In the rows, 128 means zero.
Named turns come first, each shown by rows before and after it. Which turns, in which order, take the first row of each pair that follows to the second? Write the first one first, as in the answered first pair.
E:
134 130 103 140 142 165 114 114 134 122 117 151 130 128 122 135 123 168 156 164 112 156 109 126  ->  156 133 98 120 109 148 105 124 128 108 106 145 124 116 132 133 127 174 136 157 128 148 115 144
154 147 146 137 133 122 142 152 128 139 196 88 123 135 83 116 143 110 142 66 140 115 145 137  ->  122 147 149 166 160 151 138 143 126 150 188 103 137 152 87 136 137 103 170 91 121 133 116 145
98 132 124 150 114 144 86 142 109 128 106 135 143 131 129 136 123 137 141 149 122 145 86 144  ->  132 138 122 124 84 118 92 148 106 113 108 127 130 111 135 122 120 141 117 133 141 134 111 142
114 156 164 155 147 138 140 121 110 149 147 129 128 149 129 151 129 106 143 85 113 118 113 140  ->  115 159 151 148 131 143 123 131 100 149 129 132 141 145 145 166 124 111 142 92 107 123 104 161
Q:
80 174 148 140 128 134 91 118 95 130 117 110 123 103 117 103 140 122 129 145 116 139 104 115  ->  103 137 152 128 153 133 149 129 130 138 168 94 119 133 92 107 160 89 144 118 137 107 137 94
164 147 158 125 101 162 116 142 130 130 136 123 141 131 125 140 112 103 129 107 126 122 120 150  ->  152 161 155 134 102 158 112 135 126 125 120 115 141 126 121 137 113 111 137 111 124 134 115 147
81 147 131 153 136 127 111 139 101 132 108 134 133 127 147 130 135 115 125 123 117 135 104 148  ->  82 146 153 152 155 120 131 125 115 144 139 124 128 133 117 124 148 106 131 108 119 128 120 110
175 135 142 123 167 181 164 140 150 109 180 138 122 169 71 121 115 148 155 138 126 126 138 80  ->  202 99 102 100 133 186 156 172 145 106 143 157 138 178 129 155 118 140 147 146 129 117 135 144
K:
90 125 117 121 144 127 120 88 120 147 139 139 147 140 132 125 137 161 113 156 113 142 128 90  ->  80 150 140 130 139 121 123 92 113 153 146 121 141 131 119 122 147 142 112 127 114 142 130 81
98 134 133 148 134 136 123 140 113 144 126 128 141 139 125 116 132 122 127 135 116 125 122 128  ->  104 118 125 141 135 135 136 139 119 141 127 130 145 147 121 125 132 124 128 141 118 121 125 129
103 136 118 108 155 126 141 155 121 107 103 126 157 136 142 137 131 143 128 107 122 102 112 147  ->  101 138 116 109 158 129 137 147 123 108 99 127 160 138 145 136 136 142 131 110 126 106 114 147

Between the rows of a pair lie 2 to 3 turns.
124 118 86 106 166 187 137 74 165 113 153 142 135 128 127 102 126 186 139 146 126 107 136 108  ->  139 125 72 98 126 186 110 92 148 108 122 146 140 117 154 118 121 193 132 158 125 115 124 145 -> E E
114 129 145 127 146 101 145 93 136 116 174 121 112 125 107 86 141 129 111 98 139 112 142 74  ->  124 77 116 127 155 118 164 122 151 136 172 141 130 160 136 121 151 105 123 103 146 90 139 120 -> Q E
155 111 114 86 116 99 142 119 144 124 128 131 127 119 129 130 152 148 104 130 140 121 178 112  ->  108 109 120 128 174 140 139 111 146 147 133 146 147 147 116 150 141 132 151 159 108 144 145 109 -> E E
160 120 126 88 108 140 125 143 93 135 118 111 161 137 158 126 86 109 129 134 146 137 142 130  ->  124 117 139 110 158 152 147 129 102 152 144 119 159 156 133 122 86 107 150 140 130 144 139 104 -> E E E
125 80 105 127 149 152 133 138 145 132 99 140 119 144 149 155 116 128 135 152 98 143 131 148  ->  117 128 125 122 131 130 105 121 125 112 91 136 110 112 134 120 108 158 118 150 95 166 124 127 -> E Q
131 97 120 113 150 115 153 120 148 134 156 133 128 132 122 115 151 131 112 129 136 109 137 103  ->  106 128 124 125 156 111 135 106 136 129 138 131 116 116 113 101 144 156 119 138 121 136 124 85 -> Q Q Q
131 63 105 105 170 115 182 116 168 148 161 146 127 158 119 126 144 131 123 141 132 98 158 113  ->  162 71 82 87 109 119 138 148 138 129 98 153 141 141 173 150 131 143 105 151 136 104 143 178 -> E E E
78 114 136 168 158 97 132 161 145 131 102 134 111 146 138 163 140 95 108 122 125 136 104 178  ->  71 160 160 170 157 85 118 140 135 127 114 118 96 119 105 126 135 115 106 114 125 156 107 127 -> Q E Q
120 170 158 143 142 121 127 102 125 114 148 118 111 114 90 104 129 126 137 125 136 145 124 85  ->  133 112 130 142 158 148 162 134 148 135 155 134 138 154 108 146 133 88 159 127 145 118 132 130 -> Q E
177 117 123 91 130 141 135 110 144 117 152 143 97 107 113 112 112 183 121 160 131 131 150 77  ->  179 78 105 102 146 160 158 123 160 125 149 160 108 136 122 139 118 154 137 169 135 122 150 109 -> E Q
135 138 127 133 100 126 97 116 111 128 105 146 128 95 139 135 130 143 114 176 110 146 126 157  ->  156 106 145 126 133 127 159 115 150 139 164 133 116 115 100 128 150 108 126 143 139 117 164 123 -> Q Q
109 100 121 159 151 136 165 128 133 123 135 143 127 152 120 140 133 111 138 125 149 112 133 142  ->  100 147 127 162 116 132 114 122 104 111 97 148 123 124 132 129 112 144 126 143 139 145 106 149 -> E E Q
124 124 148 132 138 97 159 102 148 125 162 102 92 99 131 106 142 101 105 108 132 93 145 107  ->  115 132 130 117 118 78 132 95 130 117 131 108 91 79 150 99 140 124 86 121 126 102 137 122 -> Q Q E
152 102 106 122 121 145 121 134 138 126 129 173 135 147 122 135 104 160 135 167 148 139 128 158  ->  136 121 135 129 150 138 133 108 141 130 161 163 130 148 83 117 105 166 141 153 140 144 136 111 -> Q Q
133 81 91 95 128 113 153 147 179 153 110 136 135 136 184 140 134 137 80 180 174 96 150 156  ->  107 120 90 103 117 107 107 131 153 147 78 141 134 112 187 125 126 166 68 196 151 123 122 148 -> E Q
117 82 114 102 108 84 160 129 133 130 136 127 125 121 156 133 162 121 88 97 140 79 153 131  ->  69 113 133 122 158 86 158 96 127 139 146 132 122 119 128 108 159 135 98 113 127 104 136 87 -> Q E E
142 122 139 138 132 123 133 159 121 132 134 109 135 139 131 150 106 109 147 112 141 124 104 159  ->  138 159 157 134 118 107 119 147 111 124 130 98 122 110 117 127 104 129 134 106 141 136 108 135 -> Q E Q
110 136 121 134 147 146 115 106 125 157 129 140 132 135 127 116 127 149 142 168 123 153 121 126  ->  146 100 130 118 137 138 147 123 148 153 164 133 119 154 116 117 139 128 141 139 141 125 157 125 -> E Q Q
133 77 116 129 163 145 154 159 141 144 119 137 146 156 138 163 120 104 137 127 143 101 123 159  ->  106 138 121 136 133 134 88 136 105 124 71 136 143 116 149 147 98 148 124 151 117 141 93 156 -> E Q
112 92 99 134 124 112 123 133 103 127 124 116 132 137 180 130 141 89 118 91 137 110 142 149  ->  70 136 122 161 153 129 111 108 97 132 125 119 127 129 152 114 127 108 136 97 115 144 119 112 -> Q Q E
